Rows swapped in pairs by one turn or mirror: which row each one swaps with:
Rav: [-28  20   1 -22   0   1  13  11 -13   6  33 -18  11 -24   9  30  -6  -8
  -6 -11 -32  -9 -18   7 -12]
sugi: [-24   3   5 -18  23   9 -12   4  -1  13  26  -7   9 -29   5  16 -18 -13
   4 -25 -32 -24 -17  -6 -20]
nipa: [-28  12   8  13  13 -13  11  14  11  -1  28  11  -8 -33   9  10   2  -5
 -31 -16  -7 -17   4  -6  -5]
Lovaf: [-23   7   6  19  19 -10  20   1  12  -7  29  16 -20 -27  15   7  13  -6
 -15  -5  -4  -6 -17  -6 -16]
Poset: [-15  11 -10 -23  15   4   4  15 -11  20  34  -7  12 -29  -1  18 -11  -7
   2 -24 -26 -14 -29   9 -10]
nar: [ -9   7   5  10  11  -5  13  10  20  15  31  12   5 -23  13   4  -2   8
 -20  -7   3  -7 -16   8   3]
tabin: [-23  -1  -2  -7  17  -5  20   6  22  12  46  -9 -20 -10   8  15 -16  -1
  14  -8 -13 -23 -16 -21 -15]
vubig: [ -8  26   4   5  16 -11   1  10  18  -9  16  12 -20 -25   9  19 -10  -1
 -15 -14 -10   0  -7  -7  -5]
sokal: [-24   1   6 -16  -7  12  13  13 -10  -2  27   2   6 -15   6  30 -10 -11
 -14 -16 -11 -16 -40  10 -23]
Nere: [-30   6   2   7  16  -8  15   3  17  -4  15   5 -11 -19  16  22   8 -12
 -18  -5   9 -22 -27   6  -4]
vup: [  0   4  15   3  24 -12   9   2   1   6  22   8 -18 -37   8   8  -8  -3
 -20   0 -16 -20  -1  -7  -2]
fuli: [-23   0  -3  -5  17  -6  22   3  16  16  42  -8 -20  -9   9  13 -22  -2
  13 -14  -7 -25 -16 -20 -15]
Tel: [-20  -1  -8  -6  12  -1  27   5  19  18  49  -8 -24 -13  10  17 -15  -4
   8 -10 -10 -21 -17 -20 -15]
ros: [-21 -10   4  -8   4   0  18  14   3  15  21  13 -14 -20  23   7 -18 -23
  18   2 -29  -4 -11  -4 -17]
veteb: [-20   4   1 -16   6  11  -1   9  -8  -1  29 -10   7 -25  -2   8   2  -7
 -15 -24 -33 -13 -18  -4 -34]
Biveg: [-32   2   6  -8   5  13   4  12  -6   2  37   4   6 -17   7  17  -5  -8
   2 -25 -26  -1 -39  -4 -36]
lodo: [-16  14  -1 -18  10   9   7  10 -14   5  24   4 -12  -9  -2  21 -22  -6
   1 -17 -36 -13 -35   6 -12]
sodut: [-22  -8   3  -6   1   1  20  21   4  14  23  17 -19 -21  20  14 -13 -22
  13   6 -34 -11 -20 -13 -17]
bibe: [-35   2   8 -17  13  20   5  13  -9  12  20  -6  10 -13   2  18   0   1
  -8 -18 -34  -6 -16   1 -19]
kivo: [-12  12  13  20  12 -12   9   5   7  10  28   9  -5 -36  10  17   8 -11
 -18 -18   1 -16  -9   5   6]
napi: [-20  -7  -1  -6  -3  -5  18  19  10  20  26  19 -16 -21  25  14 -21 -19
  17  -3 -22  -7 -11  -1 -18]
zor: [-20  -3  -6   0  15  -8  18   5  20  12  54  -5 -20 -17   6  20 -21   0
   4 -13 -12 -22 -13 -20 -18]
liso: [-18  17   9  18  17 -12  13  12  16   9  34   0  -8 -38  32  17  17  -1
 -13  -7  -9 -14 -14  -3  -7]
ganu: [-25  10  12 -10  12  21  -2  15   3   5  31   6   7 -31  10  21 -21 -27
 -14  -9 -23   2 -30   5 -25]
zamun: [-17  10   0   7  35   8  10  -7   8  -2  32   2 -16 -27  11  16  -6  -4
 -23  -3   8  -3 -11   1 -12]
gim: [-26  14  16 -26  18  12  -1  18  -6   5  22  -2   3 -25   9  17   3  -7
   5 -13 -23  -8 -35  11 -21]
mupo: [-20   6   2 -11   1  16   8  12 -21  13  37 -10  10 -29  26  20   4  -3
   2 -22 -23  -8 -22   0 -28]
kepef: [-25   0  -5  -3  16  -9  19   4  14   8  47  -2 -21 -13  13  16 -22   5
  12 -17  -5 -25 -11 -15 -22]
Sov: [-24 -10  -3  -9   9  -1  19  15   4  19  19  14 -21 -16  21  11 -10 -17
  18   9 -28  -9 -18  -4 -12]
fiz: [-25   3   0 -18  -3  12   2  10 -11  12  33  -2   3 -30  20  18   1 -16
   4 -18 -20  -7 -45   9 -10]
godan: [-26  19   6 -18  -3  18 -14  11 -11  13  24  -4   1 -16   8  18  -5 -18
   1 -24 -24 -16 -18   0 -12]
Dinut: [-20   5   7 -13   6  21   9  -1  -9  17  27  -6  15 -25   1  25   6 -10
   0 -24 -27 -14 -24  10 -16]
dar: [-20  21  -4 -23  11  21   5   3   0  -7  18  -7  -4 -20   3  19 -11 -14
  -2 -24 -30  -3 -21 -11 -20]
naf: [-13  18   9   6  23 -10   6  17  12  10  28   0   0 -23  23  -1   8   0
 -23  -7   0  -6  -9   7  -3]
geset: [-11  25   7   2   8  -5   7  -3  14   5  27   8 -21 -27   7  20  10   2
 -21  -2  -9 -24   1   3  -3]
dubif: [-27  21  -5   6  15 -23   7   9   2   2  25  -6  -6 -29  20  26   5  -9
 -15  -4  -8 -11  -2   3   8]
nesuk: [-28  20   9  16  25 -16   7   2   5   1  11   8 -11 -33  20  14   6  -5
 -13 -14  -4 -21 -10  -9  -6]
balu: [-16  10  11  11  21 -17  -5  13  14   0  16   3 -11 -25  10   0  11   0
 -22 -10 -14  -8  -8   0 -11]
Tafi: [-25   2  -2  -2   8 -14  20  10  21  13  51  -2 -18 -11   8  21 -19   4
   9 -10 -12 -23 -21 -18 -18]
Robug: [-21  13  12 -14   6  12   9   9 -20   7  23  -1   7 -26   3  29  -7   1
  -7 -19 -34 -16 -30  -7 -28]
zotor: [-17  -7  -5   4   0 -12  17  16   4  15  24  21 -16 -28  24  15 -19 -23
  13   1 -26 -10 -14  -6 -17]
gipez: [-18 -11  -1  -9  -5  -6  16  18   2  10  27  19 -16 -22  20  12 -20 -19
  16   1 -25  -9  -8  -9 -19]
fati: [-33  10   2  -9  12  23  -1   5 -15   0  37   7   7 -23  16  23  -8  -1
  -4 -26 -19   3 -24   8 -20]
tupi: [-26  27  -2 -18  12  18  10  13  -2  13  28  13   7 -26  10  26  -6  -5
  -3 -34 -28  -9 -20   0 -29]
getig: [-15  29   3   8  25  -1  18  14   3  12  20  17 -20 -25  16  14   8  -2
 -19 -16  -5  -5 -11 -13   0]
binog: [-23   2  -3   0  14  -9  23  10  22  14  46 -11 -23 -16   5  18 -16  -4
   9 -11 -11 -24 -20 -23 -15]
lega: [-12  11   4  15  31 -18  19   8  11  20  30   5  -2 -31   9  11   6  -7
 -15   0  -9 -30 -12  -2  -1]
Nefo: [-24  24   5   6  18  -8  15  24   8  -3  24   1 -12 -26  27  20   5  -1
 -18   1   0 -22  -5  -8   0]
muf: [-23   2  -5  -4   7 -12  21  10  14  10  56   0 -19 -20   8  15 -26  -3
   6 -16  -7 -29 -17 -15 -21]
Gem: [-15  14  -2   1  21 -11   6  10   1 -10  34  10 -18 -44   8  19  11  -6
 -22 -12   5 -20 -11  -6 -10]
fof: [-19 -10  -2  -9  -3  -5  19  15   0  14  19  15 -16 -23  19  14 -19 -17
  20  -1 -23  -7 -10  -1 -23]
mifiz: [-22  -1 -12 -13   1  24  13   6   2  15  32   1  22 -26   8   6  -1 -17
 -11 -18 -19 -12 -26  -1 -13]
gal: [-18   7 -13 -19   6  19   3  14  -5  10  37  -3  19 -29  10  16   5 -11
 -18 -16 -27 -12 -18   2 -27]
fose: [-30  15  -4 -23   5  18   7  23 -13   2  26  -6  10 -19  19  31  -6   0
  -1 -11 -24 -18 -17   0 -25]
faz: [-28   7  10   7  21 -11   4   8  10   0  34  12  -2 -27  15  11   5  -6
 -27   0   7 -12  -1   4  -5]
seru: [-34   2  10 -22  10  21   3  12  -8   8  38  -4  16 -18   4  19  -1 -12
 -15  -6 -22  -9 -24   2 -21]
nitu: [-17  -9  -2  -7  -3  -5  19  17   7  17  23  20 -16 -23  18  17 -20 -20
  12   3 -29 -13 -12 -10 -19]
Kuru: [-22  22 -10   6  22 -15  12   0  14  -6  22  15 -25 -26   9  12 -10 -18
 -12 -14 -13 -26 -14   1  -1]
Bilum: [-15  12   0   4  11 -13  19  -4  15   2  41   5 -16 -39  21  17  10   2
 -13  -8   2 -17 -25  11  -1]
gasav: [-20   2  -3  -3  18  -4  26   1  12  17  46 -13 -17 -11   9  15 -20   0
  15 -13 -16 -21 -23 -16 -19]
dak: [-17   1  -1 -12  12   6   8  13 -22  23  30   1  20 -24   7  15 -12 -13
   3 -19 -25 -22 -20   7 -22]
Tete: [ -9  18  -5   0  25 -20  19   9   8  12  25   8  -9 -42   9   8   4 -12
 -14  -5  -9 -18  -9   8   7]
Nubam: [-27  22  12  12  22   4  17   5  13  -5  36  12 -14 -35  19  16  10  -9
 -26  -6 -12  -5 -18  -4   0]
feze: [-26  -8  -5  -9  -3  -5  23  12  -1  13  21  14 -18 -17  23   8 -12 -22
  17   3 -23 -10 -12 -10 -18]

Swapped with sodut: kepef
Swapped with tupi: getig
Swapped with feze: Tafi
Swapped with liso: mupo
Swapped with nipa: bibe
Swapped with napi: Tel
Swapped with fose: Nefo
Swapped with ros: zor
Swapped with fiz: Bilum
Swapped with Rav: dubif
Swapped with nar: mifiz

